Here are some numbered points:
[ 0.16 -0.54  0.99 -0.67  1.60  0.21  0.74 -1.10 -1.10  0.44 -0.85 -0.63 -0.14  2.02 -0.38  1.75 -1.60 -0.37 -1.85 -0.72  0.73  1.96 -0.26 -0.59 -0.11  1.36  0.61] 0
[ 1.50 -0.28  1.74 -1.86  2.53  0.83 -0.42 -0.63  0.71 -0.85  0.62 -0.45 -0.86  1.73  1.02  1.97 -1.36 -0.05 -2.27 -1.55 -0.58  2.34 -0.39 -0.51 -0.82  0.28 -0.62] 1
[-0.47 -0.20 -0.09  0.17 -0.13  0.02  0.10 -0.25 -0.61  0.52 -0.38 -0.64 -0.49  0.58 -0.47  0.07 -0.26  0.07  0.17  0.40  0.50 -0.10 -0.39 -0.47  0.38  0.68 -0.15] 2
[-0.61 -0.12 -1.74  0.60 -1.18 -0.87 -1.73 -0.27  2.52 -0.67 -0.89  1.83 -0.96 -1.28  0.84 -1.27  0.36  0.08  2.58  0.90 -1.37 -2.50  0.03  0.10  2.20 -1.99 -0.53] 3
[ 0.78  0.00  0.10 -0.74  0.58  0.16 -0.47  0.55  0.89 -0.62  0.96  0.46 -0.35  0.20  0.34  0.50 -0.06 -0.03 -0.41 -0.52 -0.81  0.59  0.28  0.33 -0.76 -0.23 -0.22] 4
[-0.03  0.25 -0.62 -1.07 -0.46 -1.09 -1.70  0.60  2.36 -0.92  0.67  1.95 -1.99 -0.82  1.41 -1.17  0.28  0.12  1.67  1.67 -1.65 -0.51 -0.08  0.22  0.59 -1.95 -0.51] 5
[-1.27  0.77 -0.59  0.65 -1.95 -1.04  0.11  0.99 -0.71  0.95 -0.08  0.48 -0.33 -0.95 -0.23 -2.35  0.80  0.13  1.90  1.85 -0.20 -1.26 -0.51 -0.30  0.37 -0.36  0.29] 6
[-0.61  0.63 -0.17  0.39 -1.74 -1.13 -0.17  0.07  0.18  0.08 -0.12  0.50  0.29 -0.71  0.47 -1.76  0.82 -0.04  0.83  0.96 -0.18 -1.37  0.22  0.07  0.38 -1.09  0.29] 7
[-0.02  0.53  0.52 -0.32 -0.36  0.96 -1.30  0.88  2.09 -1.27  1.63 -0.31 -0.50 -1.79 -0.49  0.22  1.78  1.10  1.65  1.11 -0.91 -1.14  0.27  1.53 -1.57 -0.84 -1.30] 8
[-0.32  0.04 -0.04  1.17 -0.56 -0.06  1.24 -0.04 -1.78  0.80 -0.69 -0.94  1.42 -0.17 -0.91  0.02 -0.17 -0.25 -0.52 -0.62  0.98 -1.07  0.68  0.08  0.05  1.18  0.60] 9
[ 0.24 -0.51  0.68  0.34  1.31  0.18  1.67 -1.04 -2.19  0.94 -1.36 -0.67  1.64  2.14 -0.80  1.47 -1.10 -0.41 -2.27 -1.80  1.16  1.87  0.21 -0.69  0.42  1.89  0.61] 10
[ 0.13  0.55  0.15  0.25 -0.55 -0.03  1.67  0.05 -2.82  0.55  0.11 -0.40  1.91  0.81 -0.66 -0.16 -0.32 -0.98 -1.74 -1.66  1.02  0.92  0.74 -0.18 -0.96  1.90  1.32] 11
[-0.37  0.12  0.25 -0.04 -0.30  0.94 -1.35  0.97  2.28 -1.17  1.80 -0.16 -0.39 -2.45 -0.52  0.16  1.86  1.17  1.66  0.86 -0.70 -1.09 -0.20  1.44 -1.62 -1.09 -1.23] 12
[-0.96 -0.72  0.11  1.83  0.02  0.29  1.99 -1.05 -1.27  1.29 -2.29 -1.06  1.56 -0.07 -1.77  1.31 -0.24  0.28 -0.39 -0.30  1.78 -1.45  0.33  0.09  1.05  1.60  0.07] 13
[-0.06  0.13 -1.25 -0.57 -0.50 -0.79 -1.55  0.38  0.98 -0.74  0.08  1.18 -0.77  0.20  1.53 -0.86 -0.47 -0.31  0.96  0.03 -0.51 -0.71  0.47 -0.27  1.06 -0.93  0.00] 14
[-1.18 -0.36  0.02  1.24 -0.35  0.50  0.16  0.62  0.56  0.77 -0.29 -1.10  0.21 -2.26 -1.88  0.22  1.61  1.02  1.87  1.09  0.60 -1.67 -0.63  0.70 -0.15 -0.10 -1.11] 15
Which three points above are nearest to each new point? Their numbers follow each, nearest first.
[-0.89 -1.22  0.34  1.56  0.78  0.55  2.67 -1.40 -1.37  3.11 -2.71 -1.87  0.38  0.48 -1.83  1.40 -0.69  0.55 -0.46  1.08  1.68 -0.11 -0.84 -0.81  1.54  0.78  0.36] --> 13 9 2
[-1.14 -0.80 -0.66  0.77  0.02 -0.35 -1.01 -1.44  1.68  0.28 -2.45 -0.11 -1.40 -0.22 -0.15  0.56 -0.64  0.84  1.92  1.73 -0.37 -1.87 -0.72 -0.23  2.65 -1.33 -0.52] --> 3 14 2
[-0.51 -0.54  0.22  0.57  0.47  0.29  0.21 -0.70  0.02  0.34 -0.53 -0.75 -0.09 -0.49 -0.49  0.38  0.07  0.52  0.17  0.09  0.76 -0.22 -0.62  0.15  0.24  0.17 -0.37] --> 2 9 4
[-0.04  0.22 -0.01  0.69 -0.70 -0.54  1.64  0.58 -2.54  0.83  0.46 -0.15  1.81  0.79 -0.75 -0.81 -0.27 -1.27 -1.04 -1.00  0.84  0.95  0.80 -0.17 -0.69  1.57  1.12] --> 11 9 10
[-0.18 -0.19  0.52 -0.34  0.47 -0.09  0.60 -0.45 -0.74  0.65 -0.55 -0.06  0.21  0.62 -0.55  0.19 -0.52 -0.19 -0.92  0.23  0.70  0.52 -0.25 -0.69  0.16  0.78  0.54] --> 2 0 9
[ 1.57  0.29  0.82 -1.18  1.31  1.43 -0.94  0.59  0.87 -1.85  2.53 -0.20  0.26 -0.35  0.49  1.07  0.61 -0.18 -1.21 -1.64 -0.69  1.57  0.58  0.98 -2.62 -0.06 -0.40] --> 4 1 8
[-1.25 -0.29 -0.15  1.30 -0.51  0.92 -0.28  0.48  0.73  0.33  0.02 -0.95 -0.16 -1.87 -1.61  0.70  1.27  1.13  1.76  1.25  0.08 -1.74 -0.69  0.84 -0.34 -0.38 -0.88] --> 15 12 8
[ 0.20 -0.65 -0.05  0.07  1.75  0.28 -0.77 -0.66  2.49 -0.59 -0.41  0.25 -0.77 -0.49  0.01  1.47 -0.38  0.82  0.55  0.08 -0.71  0.51 -0.74  0.52  0.21 -0.72 -1.03] --> 4 2 14
[ 2.23 -0.05  1.28 -2.56  1.75  0.80 -2.13 -0.39  1.37 -2.90  1.38  0.43 -0.93  1.97  2.00  1.69 -0.95 -0.60 -1.51 -1.90 -1.44  2.80  0.07  0.31 -0.70  0.03 -0.50] --> 1 4 0
[ 0.13 -0.97  1.49 -0.48  2.44  1.67  0.11 -1.92 -0.22  0.31 -1.62 -1.51 -0.90  2.11 -0.62  3.12 -1.43  0.75 -1.30 -0.41  0.72  0.97 -0.74 -0.26  0.92  1.13 -0.84] --> 0 1 10
[ 1.38  0.38  0.82 -1.27  1.01  0.56 -0.20  1.23  1.26 -0.85  2.93  0.80  0.22 -0.25  0.78  0.28  0.18 -0.57 -1.04 -0.62 -1.26  1.83  0.84  0.71 -2.39 -0.87  0.26] --> 4 1 8
[ 1.47  0.47  0.98 -1.30  1.29  0.60 -0.04  1.04  1.04 -0.99  2.41  0.44  0.34 -0.44  0.00  0.69  0.61 -0.14 -1.26 -0.69 -1.14  1.56  0.56  0.84 -2.65 -0.29 -0.20] --> 4 1 8
[ 0.94  0.04  0.79  0.12  0.77  1.05  0.88  0.56  0.30 -0.49  1.01 -0.81  0.91 -0.17 -0.60  1.10  0.63  0.07 -0.99 -0.97 -0.15  0.61  0.53  0.78 -1.70  0.37 -0.10] --> 4 2 9
[ 0.51  0.42  0.42  0.22 -0.13 -0.04  1.91 -0.30 -2.27  0.98 -0.03 -0.59  1.51  1.37 -0.25 -0.17 -0.45 -0.68 -1.80 -0.84  1.13  0.84  0.71 -0.40 -0.39  1.53  1.01] --> 11 9 10
[-0.06  0.05  0.02 -0.08 -0.24  0.32  0.18  0.01 -1.02  0.48 -0.39 -0.65 -0.12  0.76  0.06 -0.06 -0.28 -0.24 -0.45  0.05  0.47 -0.23 -0.06 -0.49  0.65  0.73  0.46] --> 2 9 4
[ 1.79 -0.17  1.54 -2.05  2.34  0.93 -0.57 -0.72  1.08 -1.37  0.51 -0.38 -0.95  1.95  0.81  2.16 -1.24 -0.04 -1.86 -0.91 -0.91  2.28 -0.51 -0.21 -0.60  0.36 -0.44] --> 1 0 4
[-0.39  0.24  0.01  1.03 -1.27  0.89  0.71  0.62 -0.74 -0.10  0.81 -1.16  1.27 -2.51 -1.07 -0.54  1.88  0.50  0.62  0.17  0.56 -1.07  0.16  1.15 -1.22  0.46 -0.32] --> 15 9 7
[ 0.96  0.14  0.76 -0.15  0.71  0.76  0.68  0.15  0.14 -0.82  1.26 -0.75  0.81 -0.64 -0.46  0.57  0.81  0.13 -1.42 -1.09 -0.10  1.03  0.29  0.86 -1.98  0.13 -0.17] --> 4 2 9
